(in the rows, 128 means zero)
Turns in one plane each, and the order they were made in; the first pair answered:
turn baleg:
[139 117 133 141 122 101 125 110 136  99 127 180 181 108 107 124 113 150
 142 159  95 145 142 133 123  78 129 112  84 167 103 124 135  69 135  57
 152 141] -> [154 106 123 158 153  80 163 118 146 115  95  80 104  90 151  91 118 178
  93 137 143 111 136 114  87 102 136  97  84 106 111 129 157  99 109 153
 135 100]
[ 96  87  94 139 148 120  80 106 101 185 121 154 146 139 145 146  98 176
 101 113 144 172  77 107 142  99 125 145 117  95 106 150 144 149 128  93
  83 144] -> [102  79  97 145 150 114  78 100 105 180 113 151 149 142 142 143  96 181
  89 114 147 164  77 109 137 102 125 141 110  97 104 150 147 144 126 100
  88 147]
[130 100 117 161 147  86 100 116 131 125  86 134 127 138 127 105 116 173
  80 123 121 126 109 110 130 123 136  94 101 107 116 137 148 153 128 143
 116 147] -> [110 126  93 125 150 115 131 147 107 152 127 129  90 128 158 115 121 147
 132 111 121 153 106 103 151 112 144 122 139  88 120 131 150 184 134 133
  83 125]
[151 145  94 161 177 128 179 143 161 134 103 100 113  92 159  90 117 143
  76 158 137 114 119 118 129 125 173 138 142 107 145 158 140 110 121 126
 125 126] -> [135 164  85 134 165 156 180 158 146 142 142 142 129  95 155 110 116 115
 129 161 114 146 120 124 156 105 175 162 165 129 143 152 131 114 138  72
 114 131]
turn Fusa:
[ 89 111 129 134 156 168  95  88 160 154 103 183 141 156 131 134 115 148
 118 156 141 111  90 122 128 102 130 111 138 120 125 155 135 101 103  53
 109 150] -> [134 110 131  86 113 136 114 122 172 150 137 186 162 110 100 115 128 146
 149 175 122  84 177 151  82 125 128 100 107 159 116 142 130 160 125 103
 160 125]
[132 152 121 105 143 156 178 120 129 157 143 112 154 119 121 146  92 167
 125 136 138 138 125 116  86 122 125 112 115 131 102 109 156 148 124 155
 188  96] -> [ 86 139 164 149 111 147 159 145 131 123 108  97 120 105 121 161 123 121
 118 106 131 120  96 128  96 144 120  93 122 135 153  97 147 161 153 173
 141  98]
[150 152 105 123 153 150 137 106 117 153 132 139 133 168 119 130 105 148
 120 149 147 144 107 107 146  97 140 151 130 116 105 126 114  88  98  89
 163 152] -> [155 140 145 112  82 112 139 161 128 123 135 128 126 112  90 124 144 107
 146 144 120 103 170 143 107 138 130 122 105 154 138 102 101 158 143 153
 175 128]
turn dof:
[136 119 164  99  79 146 123 158 123 148 104  85 104 107 129 121 164  81
 158 111 114 105 135 109 133 147 138 148 161 112 144 152 103 177 112 120
  85 129] -> [141 126 169  92  75 157 130 148 121 141 111  93 113 112 118 127 166  75
 161 124 112 103 149 109 138 146 137 160 161 126 139 147  88 150 111 105
  96 126]
[135 144 111 100 145 158 130 114 111 140 159 124 131 155 147 129 101 153
 128 126 131 154 124 119 166 124 120 142 141 120 112 141 156 103 131 105
 142 128] -> [127 134 109 113 149 144 123 126 111 144 145 110 114 150 159 122  99 157
 119 109 135 156 108 119 162 125 119 124 142 104 121 144 172 131 131 122
 123 131]
[100 142 134 128 110 142 137 164 104 121 129 154 113 128 136 134 138 103
 142 126 103 142 111 120 131 127 124 124 151 130 145 121 126 153 139 110
 104 123] -> [102 144 137 125 108 148 138 159 106 120 133 155 116 131 132 136 140 100
 146 130 102 140 116 120 131 126 123 130 151 137 145 118 119 141 141 105
 108 124]
turn Kig:
[145 124 129 102 133 133 118 119 122 135 146 142 151 125 154 120 144 121
 142 148 130 135 140 120 146  93 122 123 135 121 131 134 132 120 149  92
 152 111] -> [155 119 132 101 124 118 119 129 128 132 143 134 148 112 150 112 146 124
 139 145 128 125 155 127 131 103 121 114 126 122 134 132 138 142 152 116
 159 105]
[114 135 150 129 116 151 122 117 129 100 126 155 145 140 118 148 135  97
 146 138 127 132 122 130 149 133 135 143 127 149 133 122 101  75 130  95
 136 138] -> [135 128 132 111 120 131 116 120 131 112 141 174 175 134 109 132 119 122
 153 145 119 139 141 135 135 126 134 132 114 153 113 131 117 104 128  97
 160 148]
[144 152 142 128 151 144  80  91 104 103 107 151 135 160 108 145 144 126
 158 134 131 144  64 125 160 121 133 135 132 121 130 136 142 112 122  81
 119 196] -> [172 140 125 111 145 111  75 104 115 116 121 163 163 139  94 123 132 156
 164 141 118 138  96 137 131 123 129 111 107 130 113 143 162 164 124 108
 150 199]
[143  86 132 170 117 137 146 127  98 129 121  83 122 116 114 113 151 163
 114  96 130  98 114 148 143 132 134 109 119 113 137 122 124 109 146 171
 111 150] -> [133  96 127 173 130 156 145 114  92 132 125  94 126 133 120 121 146 160
 116  97 132 115  94 138 164 118 136 124 132 111 132 124 120  81 142 137
 102 159]
turn tevi:
[148 132 132 114 132 153 126 137 117 151 165 151 151 124 120 125 106 123
 161 104 108 127 162 144 136 135 107 171 131 154 124 153  97 145 142 142
 129 109] -> [152 115 154 143 123 133 107 128 131 129 135 146 163 124 104 121 111 129
 129 105 108 103 160 152 123 148 100 148 108 162 134 154  97 132 143 159
 141 117]
[148 152 101 148 150 158 173 107 112 142 164 109 105 140  89 142 136 159
 136 158 111 180 155 160 143 128 127 113 157 120 133  85 106 165 126 116
 131 138] -> [153 130 124 176 141 138 148  90 129 119 133 112 129 144  66 138 137 167
 101 162 108 158 155 167 133 138 119  91 131 134 139  87 105 148 128 124
 149 153]
[130 132  99 116 141 130 120 124 120 155 127 124 110 134 149 106 113 140
 129 102 130 142 104 115 129 124 142 120 128 107 121 129 143 159 122 136
 104 133] -> [136 121 109 132 140 119  99 107 129 142 110 140 140 142 130 106 104 151
 110 111 124 135 101 120 127 125 135 108 112 119 118 134 143 141 121 124
 119 152]

(two turns a pair)
[122 135 126 133 135 131 132 137 131 135 119  92  82 132 150 115 140 142
 119 121 120 140 105 131 125 133 140 127 138 117 142 134 129 139 130 137
 131 120] -> [115 125 148 147 116 127 105 131 139 109 110 124 115 137 122 127 147 129
 115 128 101 132 110 145 129 135 133 117 126 147 149 130 118 120 144 114
 142 140]  baleg, tevi
[148 121 135 141 135 115 140 123 138 136 124 105 121 127 130 113 113 152
 104 137 148 107 138 118 105 136 127 120 119 110 126 127 141 144 123 164
 131 122] -> [138 127 141 131 115 129 118 118 130 128 146 163 170 136 103 131 110 134
 134 149 119 127 141 128 127 122 123 128 120 148 121 124 128 130 139 104
 141 145]  baleg, baleg
[ 94 124 202 188 102 139  86 116 127  66  87 161 156 145  67 179 158  96
  98 106 103 115  96 145 144 153 118 111 122 143 173 114 102  14 160 118
 120 159] -> [ 94 150 163 144 122 171  96 114 107 104 141 202 180 160  79 189 136 102
 149 115  94 165  90 136 172 115 124 144 149 143 143 124 106  17 155  58
 118 168]  tevi, tevi
[ 90 125 144 152 132 123 131 140 135 125 111 120  77 112 127 119 131  90
 108 103 138 129  97 126 110 132 101 111 101 130 167 110 127 142 148 150
  84 126] -> [ 84 127 138 160 148 138 117 114 131 125 110 146 100 137 122 128 117 100
 102 111 136 146  75 118 131 115 102 121 107 134 154 118 123 104 140 105
  86 146]  Kig, tevi
[129 115 155 124 130  87 170 128 146 105 116 110  95 112 120  82 135 123
 113 144 144  82 182 134 145 118 122 103 116 147 142 101  82 151 134 139
 161 109] -> [141 119 137 110 144  95 158 107 144 116 135 151 140 131 109  85 113 144
 120 163 133 104 180 130 155  94 121 112 110 158 115 111  84 129 126  95
 183 132]  tevi, baleg
[125 148 139 115 138 148 124 120 132 126 152 131 143 132 102 144 110 141
 135 145 154 126 170 129 113 110 132 125 124 144 118 137 124  78 122 119
 147 134] -> [114 154 145 110 126 154 141 143 126 128 155 108 107 119 116 147 125 118
 148 133 159 124 175 130 113 120 135 131 139 135 135 129 119  96 130 140
 124 112]  tevi, baleg
[125 134  99 116 145 142 131 122 133 129 128 125 124 133 132 122 119 144
 116 131 143 127 109 108 134 127 136 128 129 116 108 138 135 115 102 116
 123 126] -> [118 130 101 120 146 139 123 127 131 128 127 129 119 131 133 124 116 143
 116 124 138 130 100 110 137 124 135 124 130 114 113 140 143 128 107 115
 114 131]  baleg, dof
[153 136 129  97 113 107 138 149 134 122 154 132 134 123 117 114 139 121
 153 144 127 116 172 136 111 131 135 136 117 137 117 114 135 151 158 151
 157 110] -> [136 147 131 100 119 133 129 131 125 119 162 160 151 148 112 132 136 110
 160 150 121 134 151 130 140 115 135 155 132 145 113 116 122 108 157 100
 149 127]  Kig, tevi
[108 143 134 137 136 138 158 120 119 116 117  70  78 127 140 119 144 108
 127 124 165 108 132 126 132 131 142 134 153  97 148 130 112  90 105 153
 108  90] -> [116 143 119 135 152 147 128  84 121 119 128 131 146 158 118 126 113 135
 126 146 147 135 120 124 150 102 142 139 145 116 118 144 114  51  95  85
 137 130]  Kig, baleg
[140 128 177 173 105 170 145 110  93  82 105 145 130 139 113 155 165 104
 140 154 116 105 158 134 163 149  84 202 156 142 119 119 102  37 150 103
 163 123] -> [138 114 185 171  77 142 124 136  97  75 108 172 153 119  94 153 166  98
 158 148  88 104 177 153 151 153  77 173 140 162 125 119 113  89 173 111
 171 134]  Kig, Fusa
[117 130 130  99 128 131 126 135 167 137 121 107 113 161 129 120 128 138
  95 167 136 154 118  72 119 149 118 141 174 126 137 116 124 119 118  97
 106 114] -> [121 123 119 100 134 114 115 142 169 146 119 113 121 154 132 110 118 157
  92 161 132 158 115  75 114 143 117 125 166 120 130 125 144 151 119 106
 107 124]  Kig, dof
[ 97 156 114 128 125 158 159 149 109 149 133 125  60 132 163 160 140  87
 171 121 117 154  93 137 154 103 140 133 165 132 146 119 125 128 129  82
  72 124] -> [135 110 128 157 117 101  92 112 142 121  99 181 164 138 101 143 111 142
 121 149  92 131 113 160 122 105 124  77  98 173 120 137 141 122 128  73
 143 182]  tevi, Kig
[162 102 116 134 146 175 135 114 152 149 110  78 113 117 129 116 175 153
  98 148 122  85 142 124 112 119 162 155  89 103 110 153 115 124 120 178
 153 118] -> [166 111  97 104 147 179 144 125 143 168 136  96 122 111 135 114 167 155
 128 151 114 101 152 124 114 107 164 165  97 106  97 154 119 146 121 169
 158 115]  tevi, Kig
[107 104 143 118  99 142 131 104 110 137 142 128 120 124 102 151 110  98
 149 137 107 121 147 116 150 137 160 138 156 114 132 128 115 112 134 119
 147 136] -> [118  94 145 135 112 127 124  85 120 133 118 116 127 131  98 141 104 118
 117 143 117 108 141 113 140 142 159 127 142 108 127 135 118  95 121 131
 161 143]  baleg, Fusa
[144 133 143 123 127 133 138 116 130 118 136 140 142 130 105 134 132 128
 133 148 129 119 158 129 119 137 116 139 127 161 128 116  98  86 133 113
 144 127] -> [136 129 145 146 140 127 145 117 133 117 110 101 102 130 127 128 136 133
 109 132 149 108 135 119 117 146 119 129 132 131 141 118 103  89 126 142
 120 116]  baleg, Fusa
[140  98 124 172  91  97  90 168 141 126  89 141  75 149 160 125 134 168
  87 106 122 114  99  93 127 122 112  59 142 129 153 171 134 128 120 153
 113 127] -> [144  99 114 167  99 101  75 153 141 129 101 179 114 162 146 128 117 181
  94 119 110 133  93  93 138 103 110  61 139 141 134 180 136 112 116 115
 128 148]  tevi, tevi
[133 137 167 158  91 133  99  99 130 130 101 122 120 121 137 141 102 150
  70 143 135 137 141  84 158 153 131 136  99 124 113 112 100 195 174 143
 158 152] -> [136 138 158 158 103 137 102  88 129 137 100 124 122 130 142 141  96 160
  65 145 141 142 136  78 161 146 135 141 103 115 107 116 105 187 167 137
 160 154]  Fusa, Kig
[122 125 105 112 100  96 120 131 119 131 155 142 127  93 147 104 124  96
 163 130 130 120 133 128 107 137 128 105 129 134 126 108 152 206 146 169
 122 118] -> [120 121 116 119  87  94 107 125 123 117 151 157 145  95 131 109 128  90
 160 136 121 117 137 135 108 140 123 101 120 151 130 105 143 197 154 158
 129 128]  baleg, tevi
[123 142 129 160 143 129 124  82 138 119 124 159 171 171 109 146 137 122
  82 139 142 130  91 128 149 125 134 131 137 146 132 144 117  65  92  81
 140 163] -> [103 131 164 177 102 111 113 114 143  93 107 148 154 144  97 152 165  84
  90 121 128 106 101 148 142 152 128 109 131 163 170 129 109  98 123 114
 120 153]  Fusa, Fusa
[151 123  74  77 167 129 139 144 126 165 124 129 149 129 133 112  95 158
 154 134 113 154 142 137 131 110 112 135 140 105  96 147 160 148 132 122
 139 136] -> [132  99 139 142 144 111 122 136 147 110  54  79 115 126 118 118 130 130
  91 121 130  99 128 144 119 156 105 109 120 111 144 133 137 108 140 169
 123 129]  tevi, Kig
[147 153 158  84 118 150 170 130 128 128 139 126 151 134 105 135 169 108
 160 154 123  89 195 138 137 159 109 165 140 167 105 121 110  95 122 172
 152  95] -> [148 145 170 105 125 146 163 110 134 120 119 117 153 144 103 135 168 116
 132 155 131  77 185 135 138 165 106 162 133 165 107 122 107  69 114 172
 156  99]  Kig, baleg
[173 133 134 111 149 113 130  86 153 139 148 115 124 138 111 116 148 134
  71 151 152 116 158 141  91 165 124 181  93 167 137  99  98 104 151 152
 184 121] -> [153 157 115  90 161 146 159 103 131 163 173 102  85 139 145 125 152 114
 104 136 162 141 142 127 115 152 130 213 131 140 140  95  95 113 150 138
 148 101]  baleg, Kig
[ 85  95 156 169 110 138 152 107 115  98 100 127  84 130  98 161 154  79
 128 136 115 141 122 110 148 108 160 152 153 157 149  93 113 113 140  98
 104 134] -> [ 87  93 155 171 109 135 147 103 116  96  98 133  97 133  92 162 152  83
 124 138 111 142 123 110 148 106 160 150 148 161 146  94 114 109 140  91
 109 140]  tevi, tevi
[157 149 119 118 169 117 109 115 173 111 172 116 105 134 115  81 121 174
 123 161 143 147 146 109 123 120 118 127 155 138 119 136 150 170 109 135
 171 138] -> [155 151 120 116 169 118 116 121 170 112 172 106  94 128 121  79 125 169
 126 156 146 145 147 105 122 124 118 127 160 132 122 135 149 176 111 143
 163 132]  tevi, tevi
[128 123 146 118 117 103 124  94 156 143 111 101 143 135 132 123 120 146
  83 116 144 115 193 104 107 113 151 144 110 132 137 128 151 136 119 119
 131 156] -> [ 99 139 143 108 110 123 141 119 139 154 126  93 108 127 156 136 133 115
 115  96 141 131 181 100 126 109 154 158 140 118 154 123 149 159 134 117
  91 142]  Fusa, baleg
[119 133 136 133 135 124 140 120 149 111 110 167 127 154 129 136 133 117
 126 121 131 133 152 120 134 138 126 159 118 186 133 115  99  74 166  87
 164 139] -> [112 149 117 115 148 135 175 144 137 137 122 127  72 143 166 129 139 109
 142 102 150 140 149 107 134 140 135 173 144 152 138 113 108 107 158 121
 135 108]  baleg, baleg
[ 95 120 110 143 144 137 166 137 125 151 154 150  91 156 138 128 141  93
 112 115 143 133  91 107 125 106 132 153 151 112 161 147 136 128 138 106
  78 131] -> [106 100 118 169 155 115 152 120 141 142 124 138 101 161 132 115 135 119
  70 117 154 116  86 106 108 116 128 133 130 106 160 154 143 118 128 127
  93 141]  tevi, baleg
[121 120 147 141 140 142 108 110 128 117  87 132 132 182 130 136 140 114
  77 126 162 151  74 111 133 128 116 126 130 117 127 131 119  61 120  99
 124 157] -> [183 134 108  63 132 127 158 139 127 152 142 114 135 143 128 103 134 141
 116 148 164 143 161 119  84 137 123 137 119 122  92 126 129 124 114 155
 175 114]  baleg, Fusa
[110 116 126 116 118 128 120 149 129 127 145 172 167 140 121 130 101 138
 156 113 105 123 138 147 120 116 127 113 117 129 126 142 110 143 141 112
 120 143] -> [ 93 115 154 134 103 132 129 157 129 110 124 138 129 134 128 135 124 111
 145 102 117 102 134 148 119 136 126 116 125 125 155 130  96 134 148 138
  99 125]  Kig, Kig
[136 143 107 126 138 105 155 132 140 155 120  98 105 130 156 105 128 146
 120 116 134 134 115 104 122 104 136 112 134  88 112 123 159 164 121 160
 113 129] -> [124 152 109 134 144 124 157 120 136 154 119 100 100 145 162 115 129 137
 121 116 138 142  97  96 139  96 135 125 145  86 115 121 149 136 118 138
  99 132]  Kig, Kig
[142 118 117 147 137 115 104 122 141 117 106 135 143 132 124 134 105 158
 128 109 126 147  90 139 128  89 118 101 123 127 119 145 144 131 132 130
 133 182] -> [145 117 142 148 108 106 121 145 144 100  99 102 117 108 121 132 131 132
 131 105 129 117 119 151 109 118 116  96 115 135 142 130 130 144 145 176
 133 154]  Fusa, Kig
[151 129 117 117 128 131  97  99 123 136 138 145 185 148 124 134 128 142
 133 152 124 131 150 133 126 128 139 142 131 151 119 141 125 101 127 120
 160 128] -> [131 120 144 140 109 115 106 132 126 122 107  93 126 121 142 129 155 115
 121 120 137 103 142 139 112 159 136 125 136 133 158 131 125 137 142 180
 122 106]  Fusa, baleg
[132 148 117 123 161 150 159 122 125 141 145 104  80 138 145 137 124 136
 111 122 166 130 133 120 124 124 138 152 157 106 126 117 113  86 133 114
 139 112] -> [143 130 133 143 155 133 133 100 139 120 123 122 119 147 118 134 119 147
  83 136 161 116 137 128 115 128 131 136 131 127 122 121 109  60 131 107
 164 133]  baleg, baleg
[105 172 100  83 128 150 133 135 100 164 151 156 133 150 142 137 104 130
 149 105 109 151 143 133 142 105 127 135 132 121 133 135 144 167 136 110
  97 129] -> [ 85 161 119 113 122 139 120 145 104 151 120 136 108 147 147 142 115 119
 133  85 112 140 122 136 140 118 124 118 132 110 155 132 148 180 143 129
  71 132]  Kig, Fusa
